Each row is where one point has got to under a steady rotation. How many steps took it there?
The counts run from 0 to 274.
[130 128 143 137 123 103  94  84 119 101 124  89 155 149 112  84 151  98
 122 123 131  83 108 139 111  58 128 114 176 152 132 107 128  90 133 167
  97  92 164 130 140 127 154 164 172 122 132 102 103  98 138 102 151 127
 125 157 148 139  96] : 3
[143 166 106 145 112 169 107 170 110 148  80 123 130  96 109 123 108 178
 122 138 141 127 119  99 141 122  99  74 146 115 158 170 130 141 118 113
 184 123  80 100 111 167 118 129 128 107 121 145 159 102 129 183 113 151
 131 137  84 122 138] : 51
[ 98 140 169 155 153 114 152 182 187  73  90 187 142 138 153 109 127 118
 160 115  97  59 138 103 113 125 145 108 135 161 115 158  94 112 145 120
 113 121 126  82  88 113 129 122  99 128 106 114 142 121 105 139 130 150
 123 100 156 124 121] : 36
[119 121 130 157 110 137 108 102 109 115 106 112 136 103 129 106 143 178
 134 100 112 151 138 119 169 109 136 148 127 169 150 199  81 129 104 107
 147  50 173 106 146  91 176 128 122 112 154 145 105 109  80 127 124 150
 141 112 112 109 133] : 14
[125 104 146 167 134 126 115 126 172 112  99 133 126  90 105  65 156 154
 112  73 138 118 123 151  94 129 124 128 132 102 181  81 116 101 125 107
 136  99 147  85 139 128 184 100 113 125  72  89 110 109 150 107 154 126
  99 111 125 167 139] : 243
[113 137 112 151 165 169  55 140 118 120  90 100 148 119 118 109 105 127
 117 107 123  97 142  97 108 118 119 138 104 163 128 144  84 139 108  93
 110 104 158 112 160 103 168 130 153 119 156 166  78  81  99 160  65 135
 151 126 101 109 139] : 189
[159 124 152 145 132 192  76 100  95 149 116  96  92 121 104 157  85 156
  67 126  81 157 128 136 112 123 113 153 121 118 137 122 122 112 115 109
  83  95 121 150 155 114 139 133 147 123  77 118 129 124 132 104  83  97
 148 164 148 168 177] : 197
[151 128 198 162 121 160 118 107  81 134 141 136 111 108  96 142 103 164
 115 127 124 189 100 145 146 100 140 144 157 141 156 146 118 107 101 123
 123  52 129 149 139 146 128 119 106 115  89  97 110 156 114  55 146 116
 153  97 149 141 139] : 22
[158 119 149 170 138 188 126 112  80 124 129 141 110 127  96 114  84 119
 140 139  78 148 148 107 115 128 132 155 177 105 161 154 105 124 102  88
  85  82 156 151 135  86 144 115 125 118 152 179  88 138  78 106 135 112
 182  87 125 139 130] : 115
[152 153  81 108 122  94 128 107 118 157 138  97 151 111 131  85 177 118
  86 135 112 137  94 157  92 113 163 123 105 135 131 109 113 146 111 108
  97 123 163 148 157 136 160 171 147 100 141 134 125  98 138 164 100 144
 143 234 132 152 122] : 85
[128 113 126 108 130 149 107  76 126 152 125 118 116 112 116 133 113 113
  38 106 111 134 120 144 107 129 150 124 122 156 145  90 149  62 132 149
 118 117 105 101 101 161 151 138 104 124 131 111 142  88 138 125 126 129
 157 197 174 169 111] : 205
[133 101 136 152 132 145 162 109  92  83 126 136 132 158 122  97  95  86
 133  93 114  99 128 111 120 112 132 200 158 185 124 161 132 136 133 166
  93  98 141 122  78  97 139 141 121  85 162 165 138 148 105 141 148 159
 156 123  96 125 123] : 111
[139 126 113 184 125  95  85 134 144 147  85 126 105 157  89  66 118 126
 160  56 151 128 118 176 127 149  95 102 116 133 162  92 119 117 119 100
 135 129 143 110 177 103 121  90 131 133 143 158 111  91 143 126  95 145
 137 105 106 114 106] : 69
[127 123 172 160 137 136 144  69  68 140 138 144 117 116  95 157  67  75
 131 111 108 173 104 126 152 119 123 141 143 155 138 151 179 145 160 164
 122 109 129 103  84 131  79 127  98  90 137 118 151 136 136 125 126 120
 132 118 135 127 151] : 203
[146 147 121 142 161  91  97 143 136  91 121  87 192 128 195 150 123  86
 159 148 119  62 157 113 122 102 157 109 117 165  86 105 129 140 150 155
 100 110 127 119 126 160 147 172 138 128 157  84 113 130 126 120 105 153
 127 160 136 121 152] : 183
[166 114 142 171 132 137 100  92 113  68 112  93 101 123 140 177 111 114
 139 128 103  86 125 146 143 132 121 167 103 128  98  94 163 115 159 155
  96  95 131 169 107 133 129 164 139 111  56  76 101 139 147 120 122 136
 136 135 135 115  97] : 100
[129 137 136 157 161 161 157 157 161  67 113 163 127 140 138 110 144 108
 109 109  91  48 148  96  87 170 115 138 132 124 128 108 125 102 137 104
  98 120  89 123  76 128 149 147 123 122  70  93 137 115 118 142 158 154
 122 114 153 169 107] : 35
[114  80 125 132 110 120 138 122 134 118 139 121 109 106  93  33 174 133
 101  85 130 139 139 151 128 128 101 163 134 104 162 112 138 129 122 130
 167 115 127 119 113 132 169 118 128 121 103  96 157 143 165  87 181 145
 113  92  98 178 167] : 242
[143 170 162 177 143 115  55 136 140 139 113 147 138  91 161 123 137 154
 103 124 128 139 121 122 119 128 146  91  68 143 125 146 137 105  91  82
 153  99 110 111 205 138 140 119 171 147  82  83 101 108 120 122  74 133
 112 161 150 123 158] : 271
[138 138  75 128 148 117 161 178 109 127  75 156 117 144 149 100 156 143
 159 146 190  61 110 155 110 158 135 111 132 155 160  98 128 131 105 122
 152 174 136 153 152 105 139 147 124  95 155 139 110 135 123 181 142  82
 129 135 137  90  77] : 255
[138 127 166 150 146  98  96 168 140 113 125 135  96 182 193 140 110 128
 137 140 134  89  88 199 115 113 124 116  95 125 114  73 153 135 146 158
  87 144 117 134 177 133  97 125 127 127  89  87 103 124 151 139  91 102
 105 129 177 121 150] : 174
[143 146 136 183 132 137 132 121 157  44 102  95 170  88 153 139 128 108
 146 153  98  66 131 116 101 107 154 139 148 131 123 128 102 144 152 126
  78  87 174 151 135 139 141 174 127 102 109 122  91 123 111 168 133 121
 131 154 102 122 105] : 8
[146 126 116 158  99  94 173 137 154  90 148 179 113 101 152  87 119 121
 116  82 133 122 112 136 102 124 122 153 132 134 163 152 101 104 154 158
 150 137 109  83 117 168 134 123 106 106 121 169 137 129 144 171 134 176
 162 116  87 136  75] : 139
[128 122  97 145 145 112 110 149 145 170  80 138  74 147 129 100 129 139
 179 106 158 123 151 171 135 171 118 109 106 128 179  75 133 101 121 113
 141 181 127 118 176 110 132 101 130 133 164 166 129  95 135 136  77 101
 115 143 132  97 150] : 70
[154 114 168 160 108 111  80  57  94 133 139  93 140  86 131 117 141 105
  81 137 118 167 142 138 155  87 110 137 114 108 132 123 148 125 145 160
 127  73 136 100 137 148 163 147 159 135 129  52 115 121 154  98 130 146
 104 156 131 146 162] : 95
[141 119 132 114 131 110 200 168  83 153 170 208  99 161 159  93 129 135
 122 144 126 104 133 131  87 132 141 163 140 125 166 139  99 144 103 140
  86 155 118 137 113 106 153 107 136 115 149 171 145 149 144 129 153 130
 165 108 136 123  96] : 38
[ 85 147  92  99 140  93 132 154  81 122 124 163 164 125 158 104 172 140
 112 144 142  77 134  99 116 128 132 146  82 124 128 118 106 185 109 127
 143 118 151 123 115 117 191 178 161 116 140  72 122 110 137 124 110 154
  92 125 130 120 149] : 265
[100 132 170 142 180 159 136 138  99 104  83 182  98 125 139 187  82 140
 123  89 139 112  81 152 103 133 137 141 148 146 144 128 142 114 148 130
  94 113 137 126 111 134  95 128  88  89  53 120  91 143 127 140 142  84
 134  92 127 110 114] : 27
[135 127 115 112 130  63 137 154 140 181 107 125 147 183 146  80 121  89
 157 118 166 136 121 172 157 114 161 102 127 149 141  90 140 144 136 164
 132 158 136 115 137 145 127 127 114 119 225 130 149 127 142 138 116 112
 132 169 169 125 130] : 75
[124 119 111 126 155  84 108 127 101 113 119 138 131 163 182 128 125 124
 118 129 159  82 126 177 127 131 104 160  76 101 139  49 148 147 120 170
 122 137 126 122 154 139 155 141 155 124 104  57  97  89 138 117 107 123
  98 136 191 117 131] : 173
[ 87 135 106  93 113 100 135 158  74 122 141 132 144 119 119 104 119 136
 141 113 139 140 112 105 159 131 144 132 119 134 116 174 155 176 136 155
 166 140  87 109  85 165  94 144 119  96 112 132 179 149 179 129 103 164
 130 136  42 122 172] : 56
[115 140 143 139 139 158 112 208 153 141  84  96 143 155 111  97  87 164
 203 136 167 140 116 123 161 106 153  56 168 118 164 156 118 116  86 110
 167 120 104 134 164 142 101 107 121 124 154 142 131 134  97 117 103 107
 118 119 111 107 131] : 152
[135 127 143 134 154 114 169 119 119 136 144 167 147 105 136 103 157  91
  75 104 159 112 130 124 116 141 138 134 138 150 162 100 132  83 118 136
 121  91 116 122  73 167 159 141 102 117 108  82 114 127 154  90 170 157
 155 141 153 167  85] : 30
[102 144 105  88 156 124  98 148 105 134  91 105 147 159 142 126 123 144
 139 153 129  62 131 160 100 117 160 112 144  81 138  59 126 168 111 120
  79 157 160 166 144 113 141 177 153 134 120 120  96 108 127 137  91  75
 109 163 138 132 125] : 81
[ 63 142 121 116 123  82 143 166 101 150 128 165 168 158  86  75 112 138
 142  90 184 134  69 145 130 112 165 106 151 139 141 141 122 192 112 132
 133 131 168 123 134 129 116 127 118  85 142 143 132 138 134 130 107 102
 120 119  89 111 151] : 157
[ 84 123 140  80 145 123 140 172 140 102 132 176  87  90 186 150 149 166
 133 148 104  88 166 152 103 139 160 115 127  82 139 113 122  92 121 125
 121 181 100 108 101 173 151 143  90 164  96 138 137 133 124 123 151 112
 114 114 125 127 127] : 136
[165 149 173 158  80 181 120 110 159 108 102 115 104  95 109 115  97 154
 176 179 100 149 143  93 146  97 117  81 189  76 144 169 116  99 140 113
 127 104 122 128 135 150 124 149 153 125 116 138 141 140 129 123 134 115
  92 148 108 138 116] : 225
[ 92 132 174 152 142 150 100  82  75 121 139 115 102 144 114 138  80 104
 160 116  94 149 134 156 140 138 143 110 154 111 148 125 168  59 106  92
 108  93 116 131 117 121  79  97  88 144 123 143 114 105  83  66 115 130
 169  96 168 122 126] : 207
[ 86  94 155 117 136 169 159 118  60  94 148 165 102 145 161  74 134 109
 155 118 130 122 146 131 129 145 133 136 162 143 178 145 161  85  84  99
 167 142  81 128 113 106 100 107 103 127 154 143 148 137  80 125 171 129
 149  80 136 139 138] : 33
[179 133 117 138 109 134 128 167 173 156 103 107 152 149  88  66 135 123
 101 119 181 119 130 121 116 113  95 119 162  98 174 101  97 112 124 147
 142 140 115 129 134 173 181 132 159  98 114 100 135 123 165 106 145 142
 115 163 110 150 103] : 150
[142 100 114 147 126 122 187 149 106 108 121 155  86 135 155  99 133 147
 177 135 158 127 155 175 138 156 108 196 122  66 191  77 133 153 114 136
 147 144 112 138 117 130 113 138  98 122 141 114 122 158 113 116 164 120
 120  81 112 123 123] : 246
[104 148 147 149 131 115 132 100 140  63 116 141 166 106 178 133 117  97
 177 142 120  98 130 115 118  76 181 122 135 171 126 170 106 142 147 121
 120 112 177 118 145 136 126 165 113 110 182 147 112 140  78 181 112 110
 114 167 121  84 136] : 9
[112 123 149 141 129 149  69 117 135 111  91  88 131 126 136  91 120 134
 128 130 118  79  91 158 121  41 129  92 175 158 137 131 122  80 117 138
 103 112 171 132 164 109 148 129 142 133 146 164  89 103 117 162 128 105
 146 148 134 113  94] : 4
[147  80 124 111 125 117 133 166 144 150 160 127  93 149 142  92 117 135
 136 107 123 149 141 197 108 141 138 172 103 128 136  88 139 135 154 163
 123 186  75 108 137 140 110 102 120 142 113 157 164 150 165 137  98 128
 142 137 103 163 174] : 66
[172 126 128 180 134 118 128 167 142 115  75 123 157 175 100 116  88  77
 165 132 134  76  99 144  98 134  93 136 136  92 142  54 140 170 186 138
  95 132 120 123 111 146 107 134 130  96  99 114 123 129 152 154 113 136
 109 138 114 120 140] : 73
